In the rows, zero is written as 128.
The rows of Y fall into 3 groups, which share some directions, and each row is roughly a mix of its group's hidden directions.
Y:
[[125 140 121 138 191 144 135 123 124 148 173  83 139]
 [ 97 102 108 110 162 134 177 182 129 134 143 123 139]
 [178 151 112 139 169 126  96 159 111 143 128 155 160]
 [121 105 137 100  67 151 134 116  94 149 126  86 126]
 [ 96 146 170 107 121  91 147  75 148 133 116 128 105]
 [175 148 100 159 130 153  75 116 119 105 137 146 144]
 [ 95 124 143 108 150 128 164 168 137 140 137  69 110]
 [157 139  99 130 178 128 116 178 130 137 165 103 142]
 [147 124 119 113 164 102 142 165 123 152 104 181 160]
 [124 137 138 130 183 165 145 140  99 167 109  98 152]
 [ 85 145 162  92 121  96 155 121 145 137 124  94  92]
 [150 118 109 184 175 156 109 122 112 153 142 136 153]
 [111 124 159 160 180 150 152 126 145 132 126  74 122]
 [134 132 119  93 143  71 140 136 140 151 113 185 138]
 [120 118 167 108  91 120 135 128  79 178 141 103 134]
 [140 137 117 122 203 127 144 153 119 160 128 140 162]
 [116 131 113 100 194 120 165 159 131 156 122 132 149]
 [122 146 145 141 133 131 118  45 112 136 150 150 141]
 [131 102 129 124  54 114 110 135 128 136 137  93  95]
 [117 116  93 106 119 183 145 112 141  99 116  78 124]
 [114 135 148 135 167 168 145 135  98 168  86 103 142]
 [126  94 158 128 128 101 159 174 161 128 130  82 113]
 [108  99 150 108  61  98 140 118 124 150 105 135 106]
 [141 121 152 130  72  78 103 126 112 152 135 162 118]
 [ 83  86 137 130 116 124 179 109 136 111 136 170 137]
 [123 146 124 109 199 120 148 124 122 171 146 106 145]
 [128 138 107 118 179 123 137 183 152 136 134  82 114]
 [136 126 123  99 172 113 148 160 104 184 142 117 155]
 [119  86 130 108 138 111 166 165 129 179 125  93 129]
 [148 116  93 101  92 103 114 182 115 134 134 165 133]
 [112 113 174 138 131 110 150  82 153 143 138  79 111]
 [145 122 133 120  66  98 100 132  97 151 124 171 128]
 [120 137 135 108 100 141 129  82  82 135 127 179 158]
 [146 175 117 140 193 144 112 116 130 107 133 151 152]
 [156 137  82 139 114 160  91 112 115 105 113 174 145]
 [160 172 149 154 151 127  90  77 131 114 123 147 138]
 [119 141 155 126 177 105 149  85 128 163 108 162 148]
 [123 138 134 168 184 136 135 125 146 117  88 174 138]
 [111 153 129 134 178 137 146  89 147  89 128 170 145]
 [123 134 111 160 196 140 128 146 120 152 170 111 138]
 [115 133 122 126 210 139 165 131 139 133 134 127 154]
 [103  84 119 121 118 138 162 165 135 139 148  72 113]
 [131 153 139 105 121  90 121 165 104 140 112 191 138]
 [119 165 136 119 197  98 140 152 131 137 139 159 140]
 [110 125 136 129  72 135 119  64 137 108 110 132 103]
 [131 138 121 135 191 115 129 146 124 173 166  95 132]
 [114 121 143 157 157 155 140 140 147 117 145  57 111]
 [128 107  97 119  79 165 122  72 131 105 129 112 124]
 [114 117 152 140 148 127 144  93 138 149 168  64 119]
 [121 117  98 128 138 200 142  92 117 110 121 104 148]
 [114 143 138 120 193 125 161 102 134 138 106 164 156]
 [119 128 127  94 163 116 156 167 138 160 130  72 120]
 [122 113  89 115 187 138 160 167 134 140 149 118 149]
 [126 125 114 120 160 175 140 145  86 166 133  91 154]
 [135 114 120 147 151 125 139 178 176  86 140  96 113]
 [147 106 102 141 194 134 146 140 141 144 162 113 158]
 [124  99 123 146 121 167 136  95 139 127 143  58 119]
 [126 109 135 144  60 104 109 110 143  97 154 141 102]
 [116 110 150 136  80 141 132 134 149  98 122  71  94]
 [102 102 142 125  62 121 138  85 129 117 110 155 112]
 [110 142 179 124  81  87 123  95 133 119 124 147 103]
 [140 141 130 121 103 103 109 154 108 126 102 202 138]
 [157 161 163 153 106 124  83  87 118 120 104 149 127]
 [119 135 162 105  77  83 131 138 142 103 106 159 107]
 [117 113 154 116  98 104 149 146 168 106  74 122  99]
 [137 128  97 127  57 139  88 132 122 100 137 127 102]
 [134 154  94 141 175 149 118 140 135 107  93 178 142]
 [108 144 150  68  79  88 141 127 122 126 126 139 114]
 [145 128  89 106 191 123 141 158 132 162 135 119 150]
 [134  99 152 142  53 133 119 124 134  92 130 113 112]
 [129 157 137  96  97  69 110 123 127 132 129 176 114]
 [112 147 150 111 182 115 154  99 124 173  97 137 141]
 [143 175 130  98 114  88  97 127 117 136 107 178 124]
 [129 125  94 124 145 184 139 166 136  97  88 109 134]
 [136 125 116 135 159 168 131 165 113 134 156  65 139]
 [141 146 116 130 204 146 139 151 120 140 115 142 163]
 [135 146 125 120 111 115 115 132 109 114 103 210 145]
 [132 105 122 144  64 117 110 161 134 101 109 164 108]
 [130 140 114 175 191 156 122 123 145 101 155 121 136]
 [139 134 112 102 174 127 138 154  94 181 142 125 161]
 [114 131 169 115 148 110 151 168 115 167 140  78 123]
 [133 117 130 170  95 147 111 137 145  73  96 161 117]
 [116 124 157  99 146  72 159 104 159 153 145 107 118]
 [110 138 149 151 109 136 125  78 162  83  97 134 100]
 [135  91 118 154 112 173 127 121 134 129 127  60 119]
 [125 161 137 124 185 122 140 117 124 123 111 185 158]
 [101 133  99 137 154 195 145 128 129  85 121 116 133]
 [119 145 152 161 181 111 141 115 169  92 128 156 127]
 [112 134 171 146 122 126 134  56 126 133 100 154 129]
 [129 151 130  94  97  84 119 147 121 121 112 190 125]
 [115 140 128 104 167 124 152 186 150 126 121  81 113]
 [109 104 152 172 107 128 131 142 164  96 131  92  88]
 [111  87 149 157  73 143 135  96 137 108 141 102 108]
 [133 120  76 131 145 196 127 103 113 121 125 115 151]
 [151 136 122 131 119  91  97 163  98 168 131 177 136]]

Here is one row of each group, with its name. Which group are the others in?
[129 107  84 114 105 180 126  96 120 128 136  80 129] : Z
[127 103 146 125 100  87 138  75 135 147 120 177 134] : Q
[121 111 149 135  66 118 123 106 155  89 138 105  96] : D

[141 130 126 123 136  79 113 179 135 171 152  98 105] : Z
[122 157 115 129 168 137 122 103 102 156  98 184 150] : D
[130 110 131 113 102 132 133 183 131 142 114  65 105] : Z
[139 108 111 103 158 105 149 182 118 177 124 133 148] : Q
[101 137 136 119 185 155 167  95 137 137  91 120 140] : Q
[118 109 148 169  76 167 115 132 123  98 110 103 105] : D
[140 114 109 113  58 145 112 141 113 109  89 153 126] : Z
[133 107 111 145  64 131 103 168 123 102 118 155 110] : D
[ 94 150 154  79 156 119 168 137 122 141 142  87 127] : Z
